128 stands for zero in the data rows.
Every row has a hidden score from 0 to 20. What is each row's score? 10 is about the middle. The score is a weighted sum of the row's numbers plus the product of two more (or one squared), each taken from its middle value.
[157. 134. 154. 155. 113. 152. 116. 135. 140. 121. 137. 155. 111. 154. 138.
 118. 158. 147. 105. 138. 138. 115. 147. 153.] 9
[110. 119. 115. 115. 148. 104. 131. 126. 123. 121. 124. 107. 145. 108. 123.
 132. 113. 113. 152. 129. 121. 128. 111. 115.] 8
[103. 120. 104. 107. 143. 107. 134. 110. 131. 139. 124. 111. 141. 111. 114.
 127. 114. 120. 143. 108. 129. 155. 114. 103.] 11
[115. 117. 130. 111. 145. 107. 120. 136. 121. 112. 113. 111. 154. 101. 129.
 136. 107. 109. 146. 124. 111. 139. 101. 107.] 14
[156. 149. 138. 158. 102. 150. 134. 130. 135. 146. 141. 152. 124. 153. 129.
 112. 162. 144. 100. 121. 140. 117. 157. 151.] 13
[156. 148. 149. 161. 102. 163. 122. 129. 122. 139. 146. 158. 111. 162. 146.
 123. 157. 137.  82. 138. 143. 118. 155. 154.] 12
[106. 115. 106. 108. 144. 101. 125. 120. 125. 129. 116. 106. 144. 106. 115.
 126. 108. 121. 148. 122. 129. 141. 106. 106.] 11
[105. 110. 115. 107. 142. 111. 128. 125. 125. 114. 114. 102. 133. 110. 125.
 140. 105. 116. 147. 116. 109. 127. 110. 107.] 8
[152. 152. 143. 153. 109. 161. 119. 128. 139. 138. 139. 157. 116. 153. 132.
 135. 146. 147. 112. 144. 141. 121. 154. 152.] 10
[147. 155. 131. 151. 104. 153. 140. 113. 141. 155. 143. 157.  96. 154. 131.
 117. 138. 153. 100. 123. 151. 118. 158. 150.] 15
[103. 122. 115. 103. 145.  95. 123. 130. 123. 125. 114.  99. 153. 101. 128.
 137. 109. 117. 147. 124. 120. 141. 106. 104.] 7
[149. 147. 147. 155. 109. 151. 128. 121. 137. 140. 142. 147. 111. 150. 136.
 128. 158. 142. 104. 140. 141. 128. 160. 150.] 9
[101. 103. 111. 102. 153.  96. 121. 134. 119. 123. 124. 102. 152. 102. 109.
 129.  99.  98. 149. 111. 121. 151.  96. 102.] 10
[171. 120. 166. 152. 106. 146. 119. 166. 113.  84. 151. 144. 110. 148. 165.
 134. 149. 125. 104. 156. 107.  97. 134. 159.] 4
[155. 146. 146. 158.  99. 152. 124. 135. 130. 131. 142. 157. 107. 147. 147.
 118. 162. 138.  97. 138. 122. 106. 157. 163.] 12
[156. 149. 145. 163. 102. 159. 132. 134. 139. 130. 131. 158. 107. 160. 141.
 116. 155. 148.  91. 139. 135. 115. 163. 160.] 9
[149. 143. 147. 151. 106. 154. 103. 127. 138. 139. 141. 151. 101. 151. 142.
 128. 156. 145. 109. 141. 142. 128. 154. 151.] 10
[169. 126. 182. 145. 140. 134. 105. 188. 117.  85. 138. 141. 136. 142. 147.
 135. 139. 106. 123. 175.  81.  96. 122. 152.] 11
[105. 115. 117. 117. 135. 105. 142. 124. 119. 125. 119. 110. 138. 122. 108.
 132. 118. 112. 146. 113. 128. 144. 109. 113.] 11
[103. 109. 107.  97. 153. 101. 125. 123. 125. 136. 122. 102. 152. 103. 111.
 132. 103. 116. 157. 115. 121. 156. 104. 103.] 10
[102. 126.  94. 107. 131. 106. 156. 100. 135. 153. 130. 108. 149. 113. 117.
 131. 110. 135. 136. 102. 146. 160. 119. 104.] 8
[106. 119. 107. 108. 142. 110. 130. 108. 129. 132. 121. 110. 143. 110. 106.
 133. 113. 120. 142. 108. 138. 146. 107. 103.] 14
[110. 109. 119. 104. 149.  99. 127. 131. 125. 116. 118. 105. 130. 102. 119.
 134. 108. 106. 155. 122. 118. 128. 104. 104.] 10
[156. 153. 137. 169. 104. 171. 126. 125. 135. 144. 146. 162. 106. 148. 153.
 118. 152. 150.  93. 148. 149. 113. 163. 158.] 16
[148. 144. 132. 157.  98. 152. 129. 115. 130. 162. 138. 165. 110. 154. 127.
 128. 158. 159. 109. 145. 158. 120. 159. 151.] 14
[146. 142. 149. 149. 119. 152. 111. 142. 140. 119. 140. 151. 126. 143. 133.
 128. 150. 145. 113. 128. 130. 104. 147. 154.] 9
[100. 111. 105. 102. 152. 102. 124. 125. 126. 128. 118.  98. 148. 103. 119.
 147.  98. 115. 161. 113. 121. 146. 104. 106.] 8
[155. 142. 141. 155. 103. 153. 112. 131. 134. 132. 138. 161. 115. 148. 136.
 127. 154. 142. 103. 132. 133. 113. 147. 150.] 12
[100. 123.  96. 101. 148. 111. 132. 109. 128. 149. 117. 103. 129. 105. 109.
 131. 101. 123. 150. 102. 135. 146. 111. 100.] 14
[ 94. 115. 103.  88. 156.  91. 129. 118. 131. 135. 119.  92. 148.  94.  98.
 134. 100. 123. 160. 124. 119. 150.  96.  98.] 13
[159. 131. 162. 143. 129. 129. 121. 167. 117.  93. 136. 143. 110. 138. 146.
 131. 130. 121. 117. 155. 105.  93. 126. 141.] 8
[ 91. 111.  98. 110. 134. 101. 144. 104. 124. 148. 129. 104. 147. 113. 109.
 122. 108. 120. 156. 116. 141. 161. 117. 102.] 8
[102. 113. 118. 110. 145. 110. 139. 130. 123. 119. 119. 104. 127. 105. 112.
 130. 109. 111. 158. 117. 120. 127. 109. 100.] 9
[114. 110. 124. 102. 141. 106. 124. 139. 127. 113. 117. 108. 146. 109. 126.
 128. 104.  99. 135. 117. 111. 142.  99. 104.] 14
[ 95. 130.  99.  96. 141. 103. 121. 103. 128. 154. 118.  98. 146. 103. 109.
 126.  97. 130. 158. 100. 136. 167.  99. 100.] 9
[155. 125. 163. 147. 124. 129. 123. 158. 123.  94. 137. 136. 120. 141. 152.
 132. 142. 123. 110. 148. 112. 104. 139. 150.] 5
[160. 130. 162. 148. 140. 146. 110. 171. 118.  88. 136. 143. 123. 139. 140.
 134. 140. 129. 124. 153.  96. 113. 125. 150.] 8
[144. 139. 144. 154. 110. 144. 114. 115. 138. 140. 141. 153. 122. 153. 132.
 127. 152. 160. 102. 141. 150. 137. 149. 156.] 11
[166. 122. 181. 147. 127. 139.  94. 189. 112.  79. 143. 145. 119. 143. 173.
 134. 145. 119. 123. 170.  95.  80. 127. 167.] 1
[150. 168. 132. 161.  96. 161. 136. 110. 137. 149. 138. 159. 107. 157. 148.
 117. 155. 154.  94. 124. 155. 125. 165. 157.] 17
[112. 124. 115. 108. 147. 107. 137. 117. 129. 131. 120. 105. 141. 110. 123.
 131. 103. 127. 144. 117. 121. 132. 113. 112.] 7
[104. 120. 104. 108. 138. 115. 139. 113. 128. 148. 124. 108. 134. 115. 120.
 124. 102. 119. 146. 117. 138. 151. 116. 106.] 10
[109. 103. 131. 113. 158. 119. 104. 145. 129. 109. 108. 102. 166. 100. 129.
 147. 102. 102. 147. 121.  84. 125. 103. 106.] 8
[156. 118. 164. 140. 143. 134. 118. 176. 113.  94. 135. 146. 126. 135. 141.
 125. 130. 124. 118. 152.  97. 106. 116. 146.] 17
[157. 153. 134. 165.  96. 160. 131. 116. 133. 146. 133. 163. 113. 153. 137.
 112. 150. 154.  99. 125. 148. 131. 164. 156.] 14
[164. 123. 178. 156. 122. 141. 112. 168. 115.  77. 149. 149. 111. 147. 148.
 126. 145. 121. 100. 150. 107.  88. 132. 165.] 4
[156. 120. 162. 141. 121. 137. 111. 171. 113.  88. 131. 141. 123. 140. 148.
 139. 145. 120. 119. 153. 103.  83. 129. 155.] 6
[102. 116.  98. 104. 135. 115. 145. 104. 128. 159. 121. 104. 136. 114. 117.
 130. 123. 126. 149. 105. 136. 160. 118. 107.] 9
[151. 151. 136. 162. 100. 162. 128. 117. 137. 152. 147. 158.  94. 160. 133.
 104. 165. 170.  92. 145. 157. 123. 169. 161.] 9
[107. 131.  95. 115. 133. 113. 155. 110. 123. 148. 123. 116. 145. 111.  98.
 134. 122. 129. 141. 111. 131. 154. 121. 106.] 12
[164. 132. 167. 153. 118. 140. 104. 172. 112.  99. 147. 149. 127. 144. 171.
 130. 144. 130. 108. 170. 108.  99. 134. 152.] 6
[109. 112. 114. 106. 141. 109. 136. 126. 122. 119. 117. 106. 136. 111. 120.
 130. 117. 106. 148. 122. 113. 134. 104. 112.] 11
[111. 106. 123. 104. 150. 108. 127. 132. 130. 121. 122. 107. 145. 111. 114.
 137. 108. 106. 147. 125. 124. 121. 108. 106.] 10
[105. 130. 109. 109. 146. 113. 144. 118. 130. 146. 114. 109. 142. 107. 108.
 118. 115. 123. 143. 113. 122. 147. 109. 103.] 13
[104. 106. 115.  99. 156. 101. 121. 125. 127. 113. 117.  97. 141.  97. 121.
 129.  89. 122. 160. 126. 119. 131.  90. 100.] 12
[105. 107. 110. 104. 137. 104. 128. 125. 129. 130. 109. 107. 148. 105. 115.
 135. 106. 114. 160. 107. 125. 139. 110. 106.] 9
[107. 109. 115.  99. 157. 105. 130. 135. 119. 117. 113.  98. 142. 104. 113.
 138.  97. 120. 153. 118. 110. 139. 106. 101.] 8
[156. 140. 140. 163.  99. 167. 129. 130. 119. 142. 144. 159. 108. 160. 152.
 117. 159. 144.  93. 141. 152. 122. 162. 160.] 12
[105. 110. 112. 106. 143. 104. 131. 117. 124. 139. 120.  98. 144. 102. 114.
 133. 101. 116. 150. 118. 118. 141. 112. 105.] 8
[105. 116. 114. 104. 141. 109. 137. 114. 127. 134. 118. 113. 133. 107. 114.
 133. 103. 112. 155. 115. 133. 143. 108.  98.] 15
[102. 124. 119. 105. 153. 102. 128. 132. 127. 115. 120.  99. 143. 103. 128.
 128. 104. 100. 149. 117. 123. 135. 104. 103.] 8
[107. 119. 110. 103. 142. 109. 139. 116. 136. 142. 122. 106. 144. 111. 113.
 129. 117. 117. 146. 106. 130. 146. 112.  98.] 10
[103. 109. 117. 103. 144.  94. 131. 132. 131. 119. 118. 108. 141. 103. 124.
 132. 107. 109. 159. 115. 128. 133. 104. 101.] 9
[106. 108. 120.  98. 156. 105. 129. 137. 140. 119. 119. 103. 150.  97. 119.
 141.  99. 116. 154. 117. 113. 134. 101.  98.] 9
[102. 105. 121. 101. 158. 103. 116. 125. 128. 100. 120. 104. 148. 103. 109.
 140.  98. 100. 161. 124. 113. 134. 103. 100.] 11
[104. 124. 110. 103. 151. 105. 132. 124. 130. 135. 116. 107. 136. 103. 110.
 139. 105. 107. 150. 113. 121. 144. 113. 107.] 11
[113. 115. 123. 104. 151. 120. 102. 136. 113. 109. 113.  99. 139. 103. 125.
 144. 101. 110. 160. 122. 105. 135. 104. 111.] 10
[155. 131. 154. 159. 112. 150. 118. 139. 132. 117. 136. 153. 119. 147. 140.
 122. 147. 138. 105. 151. 137. 112. 152. 156.] 8
[146. 153. 133. 156. 103. 155. 125. 109. 137. 150. 143. 153. 119. 155. 136.
 113. 154. 153. 106. 137. 159. 130. 162. 147.] 12
[153. 162. 148. 152. 102. 150. 118. 129. 128. 136. 144. 165. 118. 167. 150.
 127. 160. 136.  94. 140. 148. 114. 157. 158.] 11
[149. 144. 140. 154. 101. 158. 135. 124. 140. 146. 144. 147. 105. 147. 134.
 133. 150. 151. 111. 133. 140. 131. 152. 144.] 7
[103. 130. 107. 109. 137. 111. 133. 109. 123. 143. 121. 105. 140. 102. 113.
 133. 111. 121. 154. 102. 130. 152. 116. 111.] 11
[113. 118. 117. 111. 147. 113. 135. 126. 123. 134. 114. 109. 136. 110. 123.
 133. 109. 110. 152. 112. 119. 144. 113. 117.] 9
[105. 112. 115. 102. 144. 102. 128. 115. 139. 124. 122. 103. 145. 100. 111.
 137.  98. 102. 151. 108. 132. 150. 108. 100.] 10
[112. 117. 125. 107. 144. 108. 122. 134. 115.  92. 123. 110. 141. 101. 126.
 137.  97. 105. 149. 118. 103. 108. 103. 107.] 11
[101. 114.  95. 108. 143. 103. 149. 112. 125. 146. 127. 106. 157.  99. 107.
 130. 102. 118. 152. 112. 134. 149. 103.  96.] 13
[173. 111. 185. 149. 129. 159.  93. 204. 113.  79. 137. 152. 138. 141. 172.
 138. 140. 114. 111. 166.  73.  81. 131. 157.] 5
[ 97. 109. 107. 103. 158. 101. 132. 117. 125. 129. 113.  93. 141. 106. 110.
 143.  94. 110. 159. 115. 127. 147. 101. 100.] 10
[157. 130. 152. 163. 102. 153. 116. 123. 124. 130. 140. 159. 108. 154. 139.
 131. 159. 140. 100. 152. 140. 111. 158. 158.] 12
[151. 148. 141. 157. 103. 163. 120. 120. 131. 142. 136. 156.  97. 162. 146.
 121. 150. 152.  95. 137. 151. 125. 161. 157.] 12
[144. 136. 132. 153. 105. 146. 129. 130. 136. 148. 138. 148. 107. 155. 141.
 131. 152. 153. 106. 126. 154. 120. 156. 149.] 12
[156. 121. 166. 142. 128. 139. 115. 178. 124.  94. 128. 147. 129. 131. 154.
 129. 135. 127. 122. 163.  98.  88. 128. 152.] 8
[158. 128. 165. 134. 135. 127. 128. 166. 119. 100. 133. 137. 112. 137. 148.
 124. 137. 133. 126. 162.  94.  86. 133. 149.] 3
[116. 105. 124. 104. 140. 114. 134. 132. 117. 108. 125. 112. 156. 109. 128.
 138. 110. 102. 150. 113. 109. 132. 111. 111.] 8
[151. 152. 143. 155. 106. 162. 126. 108. 139. 134. 144. 166. 111. 152. 134.
 119. 167. 156.  94. 125. 145. 127. 153. 160.] 11
[149. 147. 144. 159. 103. 161. 110. 129. 133. 143. 132. 162. 107. 152. 147.
 110. 159. 152.  93. 139. 144. 125. 161. 152.] 12
[152. 146. 147. 159.  98. 158. 130. 123. 126. 131. 139. 166. 103. 156. 139.
 124. 161. 152.  95. 140. 151. 113. 164. 164.] 10
[ 99. 107. 117. 104. 147. 107. 109. 126. 135. 118. 114. 103. 143. 109. 126.
 132.  98. 112. 149. 109. 117. 141. 106. 104.] 8
[137. 169.  68. 147.  85. 149. 174.  61. 146. 208. 129. 143.  68. 168.  95.
  91. 157. 203.  93. 124. 204. 153. 174. 124.] 19
[ 94. 112.  90. 104. 137.  90. 137. 103. 129. 154. 126.  98. 141. 114. 104.
 133. 104. 128. 152. 106. 149. 165. 112.  99.] 9
[151. 131. 143. 147. 109. 148. 117. 126. 126. 128. 139. 154. 122. 147. 145.
 125. 152. 138. 101. 145. 139. 125. 147. 151.] 12
[111. 107. 122. 104. 155. 109. 129. 143. 130. 115. 115. 101. 138. 101. 128.
 128. 105.  95. 141. 121. 110. 147.  99. 114.] 8
[105. 117. 121. 101. 150. 109. 116. 142. 129. 112. 118. 105. 142.  98. 121.
 131. 101. 113. 150. 120. 107. 131. 103. 104.] 7
[107. 108. 111.  98. 155. 104. 119. 125. 122. 135. 116.  93. 149. 111.  94.
 135.  84. 120. 154. 122. 123. 138. 104. 100.] 10
[104. 123. 113. 107. 150. 104. 121. 124. 125. 125. 114. 102. 153. 100. 111.
 129.  95. 102. 152. 108. 115. 134. 105. 103.] 13
[157. 131. 159. 145. 122. 128. 113. 147. 127.  94. 146. 144. 127. 133. 144.
 133. 145. 123. 108. 152. 105.  95. 126. 146.] 8
[105. 111. 130.  98. 169. 109. 121. 145. 125. 117. 131. 101. 155.  98. 119.
 138.  98. 106. 157. 119.  95. 133.  93. 103.] 6
[160. 122. 159. 143. 131. 138. 115. 181. 115.  83. 141. 142. 125. 145. 148.
 133. 154. 124. 117. 161.  99.  84. 128. 143.] 7
[146. 140. 136. 149. 113. 145. 118. 123. 131. 156. 143. 151. 113. 149. 131.
 122. 135. 144. 112. 138. 146. 105. 147. 154.] 13
[105. 107. 121. 102. 150. 102. 119. 125. 140. 122. 125. 106. 153. 107. 122.
 137.  91. 111. 150. 117. 115. 152.  97.  95.] 15
[110. 101. 124. 105. 153. 106. 113. 135. 127. 111. 119. 103. 140. 109. 120.
 131. 113. 111. 144. 114. 118. 128. 106. 109.] 9
[152. 115. 168. 145. 125. 139. 106. 172. 110.  85. 135. 137. 118. 131. 151.
 137. 141. 123. 112. 151.  99.  88. 125. 149.] 5
[ 96. 118. 109. 100. 141. 109. 129. 121. 127. 137. 109. 102. 148. 105. 110.
 137. 103. 114. 153. 106. 123. 132. 107. 108.] 8
[112. 117. 129. 105. 152. 117. 124. 145. 129.  98. 116. 102. 139. 102. 128.
 149. 118.  99. 146. 120.  93. 114. 108. 113.] 8
[160. 148. 138. 161. 100. 162. 138. 122. 141. 139. 146. 158. 101. 161. 132.
 111. 158. 152.  92. 134. 149. 110. 155. 159.] 9
[103. 113. 119. 105. 142. 110. 134. 119. 138. 122. 116. 103. 140. 106. 118.
 137. 103. 115. 153. 106. 109. 142. 103. 102.] 8
[103. 107. 121. 100. 169. 104. 117. 139. 128. 103. 118.  99. 151. 107. 132.
 142. 102. 114. 158. 128.  97. 131. 102. 100.] 7
[110. 109. 119. 105. 146. 106. 125. 136. 123. 116. 122. 106. 148. 104. 127.
 134. 106. 112. 147. 126. 117. 141. 104. 102.] 11
[110. 112. 127. 103. 141. 110. 130. 129. 107. 117. 126. 106. 141. 108. 119.
 124. 113. 105. 150. 112. 107. 130. 109. 112.] 7
[161. 107. 186. 141. 136. 143.  95. 199. 104.  73. 147. 147. 137. 136. 156.
 132. 139. 118. 108. 166.  86.  72. 123. 159.] 4
[150. 143. 140. 153. 104. 153. 132. 125. 133. 137. 141. 152. 125. 154. 141.
 122. 157. 141. 103. 135. 142. 108. 150. 154.] 8
[158. 121. 183. 146. 136. 144.  98. 197. 113.  76. 140. 145. 148. 137. 152.
 125. 134. 118. 121. 167.  79.  85. 121. 157.] 5
[112. 122. 104. 108. 142. 109. 130. 121. 134. 136. 125. 106. 140. 110. 117.
 133. 103. 109. 147. 109. 125. 142. 112. 106.] 13
[159. 133. 155. 164.  96. 152. 107. 134. 138. 115. 142. 163. 109. 156. 155.
 126. 163. 133. 102. 147. 131. 101. 151. 160.] 10
[111. 107. 129. 101. 147. 106. 121. 127. 126. 113. 112. 107. 137. 108. 126.
 128. 109. 109. 153. 120. 119. 139. 106. 107.] 12
[104. 120. 112. 112. 135. 108. 148. 112. 130. 146. 115. 114. 136. 106. 107.
 131. 115. 113. 147.  99. 126. 148. 117. 105.] 10
[143. 167.  70. 154.  83. 158. 187.  46. 150. 194. 122. 145.  70. 182. 101.
  79. 169. 201.  91. 121. 199. 160. 175. 137.] 18
[108. 109. 121. 104. 166.  99. 117. 145. 122. 117. 110. 100. 153.  96. 126.
 128. 102.  99. 147. 115. 112. 146. 101. 107.] 9
[100. 114. 104. 103. 133. 102. 145. 112. 133. 147. 116. 109. 137. 109. 109.
 134. 100. 106. 153. 117. 127. 143. 106. 108.] 13
[107. 130. 119. 110. 140. 106. 125. 124. 125. 122. 124. 114. 144. 108. 125.
 121. 120. 116. 144. 113. 122. 134. 114. 110.] 9
[104. 118. 112. 104. 151. 107. 131. 124. 119. 131. 118. 101. 146. 108. 110.
 127. 110. 127. 141. 111. 117. 141. 109. 103.] 8
[144. 139. 144. 155. 105. 141. 121. 128. 137. 141. 148. 154. 114. 150. 136.
 118. 156. 150. 117. 131. 156. 121. 159. 152.] 11
[152. 138. 153. 149. 112. 154. 108. 135. 132. 135. 135. 162. 126. 148. 136.
 126. 155. 135. 108. 139. 132. 116. 153. 151.] 11
[161. 122. 181. 142. 130. 135. 102. 182. 113.  89. 139. 138. 134. 142. 153.
 133. 132. 117. 117. 171.  93.  78. 120. 157.] 6
[109. 110. 119.  97. 165.  98. 118. 134. 130. 108. 123. 103. 158. 101. 118.
 135.  95. 104. 158. 121. 111. 146.  96.  96.] 12
[147. 148. 144. 161.  94. 157. 135. 126. 129. 141. 144. 161. 105. 156. 138.
 129. 159. 148.  99. 140. 146. 123. 160. 158.] 8
[102. 110. 108. 105. 158. 103. 132. 117. 124. 124. 115. 103. 142. 105. 106.
 130. 107. 119. 157. 117. 123. 143.  99. 103.] 15
[135. 167.  77. 155.  85. 169. 187.  47. 143. 196. 126. 155.  81. 180. 106.
  94. 170. 197.  91. 110. 193. 157. 177. 135.] 18
[156. 144. 156. 156. 106. 148. 121. 135. 134. 125. 137. 161. 118. 153. 135.
 136. 151. 149. 100. 145. 127. 116. 146. 153.] 13
[151. 130. 155. 152. 118. 156. 112. 136. 122. 125. 144. 155. 111. 149. 144.
 129. 159. 135. 115. 148. 139. 110. 152. 162.] 9
[159. 150. 148. 162.  95. 155. 134. 131. 121. 131. 139. 161. 109. 157. 150.
 121. 162. 149.  98. 148. 142. 110. 155. 155.] 10
[159. 154. 140. 157. 103. 173. 132. 119. 132. 138. 142. 155.  98. 169. 132.
 112. 159. 139.  90. 136. 148. 126. 159. 163.] 11
[105. 129.  94. 114. 130. 115. 142. 114. 119. 137. 120. 114. 133. 117. 116.
 133. 123. 120. 142. 119. 135. 148. 117. 111.] 12
[107. 123. 107. 113. 137. 123. 136. 123. 122. 120. 119. 110. 138. 106. 119.
 138. 119. 106. 136. 112. 116. 133. 117. 107.] 14
[151. 152. 149. 153. 109. 155. 115. 122. 131. 130. 143. 159. 104. 149. 142.
 131. 152. 143. 106. 135. 143. 114. 156. 157.] 14
[107. 119. 108. 105. 142. 102. 139. 103. 132. 141. 119. 112. 151. 111. 114.
 129. 108. 121. 141. 105. 130. 141. 117. 106.] 11
[146. 155. 144. 156. 104. 149. 127. 123. 135. 132. 147. 159. 108. 148. 133.
 120. 148. 149. 104. 129. 143. 123. 152. 148.] 9
[101. 115. 120. 101. 148.  99. 123. 133. 123. 127. 111. 101. 139.  97. 107.
 137. 100. 120. 158. 111. 125. 148. 109. 101.] 7
[103. 114. 111. 106. 135. 113. 130. 117. 125. 130. 117. 107. 137. 111. 109.
 139. 112. 116. 143. 113. 128. 145. 108.  96.] 15
[ 94. 124.  95. 106. 143. 102. 144. 122. 135. 158. 124. 110. 133. 101. 104.
 124.  96. 129. 155. 109. 138. 143. 112.  97.] 9
[154. 161. 149. 149. 100. 165. 121. 121. 134. 139. 133. 147. 111. 156. 146.
 117. 157. 147. 101. 134. 147. 121. 154. 154.] 8
[103. 118. 120. 103. 150. 107. 129. 131. 130. 113. 109. 107. 143. 103. 128.
 136. 108. 113. 148. 111. 130. 136. 109. 106.] 9
[ 94. 119. 101. 110. 138. 108. 140. 114. 131. 139. 124. 103. 135. 109. 113.
 138. 103. 113. 147. 115. 130. 152. 116. 105.] 9
[166. 133. 181. 149. 133. 141. 104. 195. 100.  80. 136. 147. 139. 139. 161.
 134. 142. 121. 122. 167.  86.  77. 119. 156.] 7
[150. 142. 138. 151. 113. 154. 126. 124. 133. 141. 135. 160. 109. 153. 143.
 114. 151. 145. 102. 139. 137. 118. 150. 150.] 12
[115. 108. 128. 102. 150. 101. 139. 138. 131.  99. 127. 110. 139. 107. 137.
 137.  98. 101. 146. 120. 114. 117. 102. 118.] 5
[110. 111. 128. 110. 156. 100. 105. 136. 133. 112. 115. 115. 144. 110. 129.
 141. 103. 102. 158. 123. 106. 128. 109. 109.] 10
[107. 109. 115. 102. 145. 108. 111. 137. 136. 118. 121. 105. 147. 108. 111.
 135.  97. 110. 149. 113. 111. 134. 101. 104.] 8
[153. 161. 142. 162. 102. 155. 137. 123. 126. 143. 132. 157. 115. 158. 132.
 128. 157. 141.  97. 129. 146. 118. 160. 162.] 13
[151. 139. 150. 152. 103. 154. 115. 122. 137. 127. 130. 160. 111. 146. 137.
 123. 158. 144. 101. 138. 143. 124. 150. 160.] 11
[104.  98. 115. 100. 154.  99. 130. 123. 130. 131. 122.  96. 148. 104. 113.
 130.  96. 120. 151. 111. 112. 148.  97. 106.] 9
[108. 112. 127. 110. 145. 104. 129. 135. 121. 123. 114. 107. 142. 105. 123.
 141. 102. 114. 153. 130. 117. 127. 105. 103.] 11
[153. 144. 150. 153. 120. 151. 108. 137. 141. 144. 135. 157. 122. 145. 146.
 133. 157. 142. 108. 140. 130. 112. 147. 154.] 9
[103. 104. 122.  99. 161. 100. 113. 134. 116. 104. 118.  96. 149. 103. 123.
 142.  95. 104. 158. 127. 102. 144.  96. 103.] 10
[110. 107. 125. 101. 153. 100. 123. 128. 139. 116. 121. 109. 144. 100. 118.
 144. 106. 113. 152. 125. 114. 141. 103. 105.] 14
[104. 127. 104. 108. 146. 114. 145. 127. 128. 142. 117. 109. 143. 107. 114.
 121. 117. 117. 153. 111. 135. 162. 115. 101.] 10
[ 95. 111. 100. 108. 139. 113. 140. 114. 131. 139. 110. 104. 150. 106. 113.
 142. 101. 121. 154. 102. 120. 156. 108.  99.] 11
[106. 111. 109. 107. 144. 105. 125. 124. 121. 126. 109. 105. 153. 108. 116.
 138. 104. 114. 145. 114. 130. 144. 117. 104.] 12
[105. 114. 114.  98. 152. 100. 135. 117. 129. 127. 106. 100. 146. 102. 113.
 129. 101. 108. 152. 119. 123. 132. 103.  99.] 13
[110. 111. 127. 104. 154. 102. 117. 134. 127. 100. 126. 108. 141. 115. 125.
 129. 108. 103. 149. 119.  96. 128. 101. 103.] 9
